Turns, then the turns between two rows, first turn first; the first pair answered
Dakob:
[ 22 -14  20  -4  12  18 -18   1 -17 -16  11   9 -30  -4  18  -5  -5  16
  30   6 -13] |-> [ 24   4  -9 -18   6  -8  -7 -13   2  -3  18  -6 -30  -8 -21 -20  15   9
  32 -22 -13]
[ -9  11  15   8   4  17   5  16   4 -25  -8   3   7   3  23  -3 -10  -5
  -8  19  -1] |-> [ 15 -18  18   2   8  -1  -4  -9 -15  12  11  12 -16  13   8   9  -8   6
  18   8  -9]
[ 31  13  -3  10  21  21 -22 -42  30   4   6  -3  13  21 -11 -10 -22   8
  14  -8  16] |-> [ 23  22  -4  12  20  25 -16 -36  36  -8  -2  -7  18  17  -9 -15 -19   6
   5  -4  15]
[ 32 -25   5  -5  19  38 -19  15 -22  -8  27  -5 -52 -26  -8 -15 -14  18
  62  -2  -8] |-> [ 22  12 -31 -20  11  21  -5  10   9 -11  24 -26 -43 -35 -41 -37  11   8
  46 -22  -5]
tam:
[-14   2   7  20   7  21   4  -4  -4 -18  13  -9   3  22  27  12 -17   2
 -12  -1 -32] |-> [-19  18  -2  13   5  19  10  -3  12 -26   6 -15  10  15  20   1  -9   0
 -19  -2 -29]
[ -1   6  -8  -8   9  -9  15   7  35  23   9 -20  21 -23  15  25   4 -12
 -30  13  13] |-> [ 15   7 -15 -25  18  -2  10   7  37  11  21 -25  -6 -32  11  -1  20  -6
  -7   5   0]
[ 17 -32  -2  -9  16  45  10   9 -10 -28 -12  11  -3 -17  10  -7  13  34
  -6  31   2] |-> [  0 -33   3   3  10  39  10  13 -12 -17 -23  13  21  -4  14  12   3  27
 -27  36  13]
Sefup:
[ 21  36 -29  -8  -9 -16   4 -15   3  19  -6  12  -4  -2 -36 -19  32  -2
  19 -20  -2] |-> [ 33  17 -20  -8  -6 -15  -1 -19 -14  30   3  20 -14   2 -32 -12  23   6
  32 -19  -7]
[-16  -6  22  19  -7  18  -2  20  -3 -21 -14   6  15   7  27   4 -18   1
 -10  19   3] |-> [-17  12  12  16  -9  18   1  21  12 -31 -19  -2  16  -3  19  -7 -13  -5
 -17   9   5]
[ 10 -19  33 -10 -15 -14  27  19 -21  -2   2   5  17  13 -10  10 -28   6
 -13  -4  12] |-> [  5  -9  28 -12 -15 -19  33  24 -16  -7  -6   4  23  11 -12   3 -23   2
 -20  -4  16]
[ 44  18  -9 -18 -17 -20 -18 -27  -1  -9  32 -15 -24  -6 -39 -13  -9 -28
  33 -23  -5] |-> [ 49  -2   6 -10 -15 -18 -22 -29 -21   3  32  -8 -28   2 -29   2 -23 -23
  39 -17  -4]

(2 to 3 turns a pair)
[-25  11  14  11  -8   3   6  23  19 -17  -4  -4  28  20   4   7  -5  -9
 -32  27  26] |-> [  0  -8 -10 -11  -2 -33   2  -8  17  33  24  -8  -4  17 -47  -1  14  -1
  -2  -8  16] => Dakob, Dakob, tam
[  6  12   7  -3  -4  12  -8  10   8  -8   5  -4  -8  -6   2 -15   2  -6
   5   2  -6] |-> [  0  16  -3  -1  -6   0  -2   4  12   2   3  -3  -4  -3 -11 -14   5  -7
  -3  -5  -3] => tam, Dakob, Dakob
[ 25 -13   1  -5  -1   2 -10  -3 -32   5  13  -9 -36   6 -11 -12  -1  12
  21  -2 -21] |-> [  8   1  17   9  -2  31  -8  20 -27 -29  -7  -7 -20   3  16 -15 -14   5
   4  17 -20] => Dakob, Dakob, tam
[  6 -16 -13  16 -14 -46  -4 -30   6  62  14   0   6  20 -38  18  -4  -6
   4 -33  25] |-> [-15  52 -21  10 -19  -5  12  11  50 -26 -12 -29  27  -9 -12 -29   9 -18
 -25 -19  26] => tam, tam, Dakob
[  5  25  11 -19  -6  26   4  13  10 -56   3  -6 -37 -25  38 -36  20  -3
  15  -1 -14] |-> [ 24   4  -2 -33  -3  -5   1 -12   0 -15  25  -4 -61 -20   6 -31  30   2
  37 -22 -19] => Dakob, Dakob
[  8  19 -22 -10  -7 -40   6 -21  20  35  14 -19  -5   7 -57  -3  28  -8
  10 -23  17] |-> [ -8  52  -9  -8  -3   9  12  23  41 -41  -6 -26   5 -15 -11 -32  25  -8
   1   1  13] => Dakob, Sefup
[  8  -4  20 -14  33  51   7   1 -12 -28   0   3 -15   9  30   5 -23  22
  19   3 -30] |-> [-11  10 -24 -16  13 -14  26 -36   6  35  -3 -12  20  31 -33  19 -11   1
 -15 -31 -12] => Dakob, tam, Dakob
[  6  21  -5  -1   8 -13   2 -11  30  23 -29 -15   0  -5 -46 -37 -31  -7
 -13 -20   1] |-> [ 17  -1   4   0  11 -21  -3 -23  14  40 -18  -8 -17   3 -48 -25 -39  -3
   4 -22   1] => Dakob, Dakob, Dakob
[ 17  -4  -5 -21  16   8  -9 -12   0  -1  17   2 -40 -17  -5 -14  15   5
  29  -1 -14] |-> [  3  15 -23 -25   8  -8   1 -16  15   7   8  -6 -27 -18 -26 -17  23  -4
  10 -13  -8] => Sefup, Dakob
[  6   3  11 -10  21   1  -8  11   5 -10  -1  11  -1  -7   8   8  -3  25
  29 -14  -4] |-> [ -2   9 -10 -10  14 -22  -4  -1  13  10  -2   4   7   0 -16  12   3  19
  14 -29   1] => Dakob, tam, Dakob
[ 14 -34  28  -7 -14 -12  -4  -8   1  35  25   3 -16   9  -6  13  38   1
   6 -13 -12] |-> [-16   2  38   6 -18  20   2  24  19 -21  -5  -5  16   1  26   5  27 -12
 -24  11  -1] => Dakob, Dakob
[ 19 -13  21  -6  15  15   4  11 -17 -20  13   4 -10 -20  -2 -13  -3  23
  25   1 -10] |-> [ 19 -11   2 -11  11 -14   6  -1  -8   6  21  -2 -10 -16 -36 -16   8  17
  21 -18  -9] => Sefup, Dakob
[-11  -2 -10  18  -8   1   4  -3   4  10 -19  -3  26   1  -2  12 -10 -10
 -31   4  13] |-> [ -5  13 -18   6  -1  17   2   7  15 -18 -21 -12  16 -17   0 -13   0  -9
 -27   3   6] => Sefup, Dakob, tam
[ -9  -7 -41   3  -7 -14  -3 -20  19  12 -14   2 -27   0 -23 -33  30  21
  -7 -38 -15] |-> [-16 -21   9  28  -3  33 -14  15  -7 -29 -30  20 -18   6  45 -13  -2  25
 -10   4 -13] => Sefup, Dakob, Dakob
[-29  16  -6  18 -17 -13   5  10  14  12 -28 -18  39  12  -3  27  -9  -8
 -46   7  17] |-> [-13 -26  22  21 -10 -14  -6  -3 -16  33 -16   0  19  20  15  47 -24  -1
 -22  13  12] => Dakob, Sefup, Dakob
[ 24 -32  -2 -12  18 -18 -27 -10 -15  22  33   3 -45  13  -2  -4   7  28
  41 -14   0] |-> [-18  11 -34  -1  -7 -47  -2  -9  19  38   4 -22  12  25 -31   3  13  -1
 -23 -24  21] => tam, Dakob, Sefup
[-22   9  17  10  -8  -1  13  32   7 -29 -10   9 -41 -21  22  12   9 -12
 -31   8  10] |-> [-11 -18  25  19  -8 -14   7  18 -15   4  -4  20 -44  -4  22  39   0 -11
 -24   6  14] => Dakob, Sefup
[-35 -17  39  54   0  21   4  40 -13 -32 -33  21  46   3  46  24 -15 -15
 -31  54  18] |-> [  4 -74  45  45  10   3 -16   9 -51  24   1  42  -1  17  30  36 -15   1
  20  37   8] => Sefup, Dakob
[ 45 -57  17 -12  22 -27 -41 -16 -36  22  -5  10 -25   7  -5 -35 -12  19
  35 -36 -48] |-> [ -5  13  14   0  12  20 -25  38   2 -67 -52 -13  31 -12  34 -62 -14  -3
 -22  -6 -35] => Dakob, Dakob
[-29  34 -31 -22  -4  19  -3  12  28 -19  18  -6   8 -16 -14 -23  12  -4
 -13 -23   6] |-> [-15  18  -2 -14   6  50 -14  24  13 -40  19   8  -4 -20  20 -20   0   5
   6  -5   0] => Sefup, Dakob
[ 27 -17   4 -16  20  -5  -4   0 -16  12  25   7 -37  -5 -18 -14   1  19
  43  -4 -35] |-> [  2  32  -8 -19  13  14   8  22  16 -39   2 -13 -15 -20 -13 -39  13   6
  13   3 -29] => Dakob, Sefup, Dakob
[-17  13 -15  10 -18 -23   7   2  13  21 -12  -3  28   2 -15  22  -1  -6
 -36  10  17] |-> [ -2  20   5   0  -4  26  -1  28  19 -40 -13  -4   4 -26  24  -9  -2   7
  -8  25   4] => tam, Dakob
[ -3  -2   8   0   7 -14  19   3  13  19  11  -7  -7 -21   2 -17  17  -7
 -13  -7  15] |-> [ -8  -8  22  11   1  -8  17   9  10  15   6  -3   0 -18  17  -4   6 -10
 -21   1  16] => Dakob, Dakob, tam
[ -2  13 -21  -4  -8  -4 -15   2   7   5  19  11  -7  -1 -20 -10   8  13
  16  -5 -10] |-> [-17  21  -6  10 -16  10 -11  17   7 -17   6  13  15   1   2   0  -4   8
  -2  11  -4] => tam, Dakob, Dakob
[  1  11  13 -19 -15 -17  -8  -8 -25  -4   0  -9 -12 -19  -8   1  18 -22
  63 -34   1] |-> [-20  15  36  -1 -19   5 -10  16 -29 -30 -18  -1  15  -9  27  17  -4 -28
  36  -6   9] => Dakob, Dakob, tam
[ 15   0 -23 -11   2 -19  -4 -20   3  20   8  -3 -17  -2 -28 -11  11   6
  21 -18 -10] |-> [ 21 -21   0  -6   5  -3 -12 -18 -16  20   9   9 -21   5 -10   2  -2   9
  29  -5 -10] => Dakob, Dakob, Dakob
[  2  17  12   7   3  -8  15  -3  -5 -29  20  -3 -30 -12  22  -8  -6   9
   1   6  -9] |-> [ -8  32  -8   8  -6 -34  25 -16   6 -12  19 -12 -14  -8  -5  -7   1  -1
 -16  -9  -3] => tam, Dakob, Dakob
[-13  -3  11  12   5  12  -6   6 -16   3 -23  15   7  21  16  44 -14  -3
 -15   7 -10] |-> [-18  22 -26  -3   1 -13   5  -9  10   7 -24  -2  10  16 -26  23   7 -11
 -24 -17  -8] => Dakob, Dakob
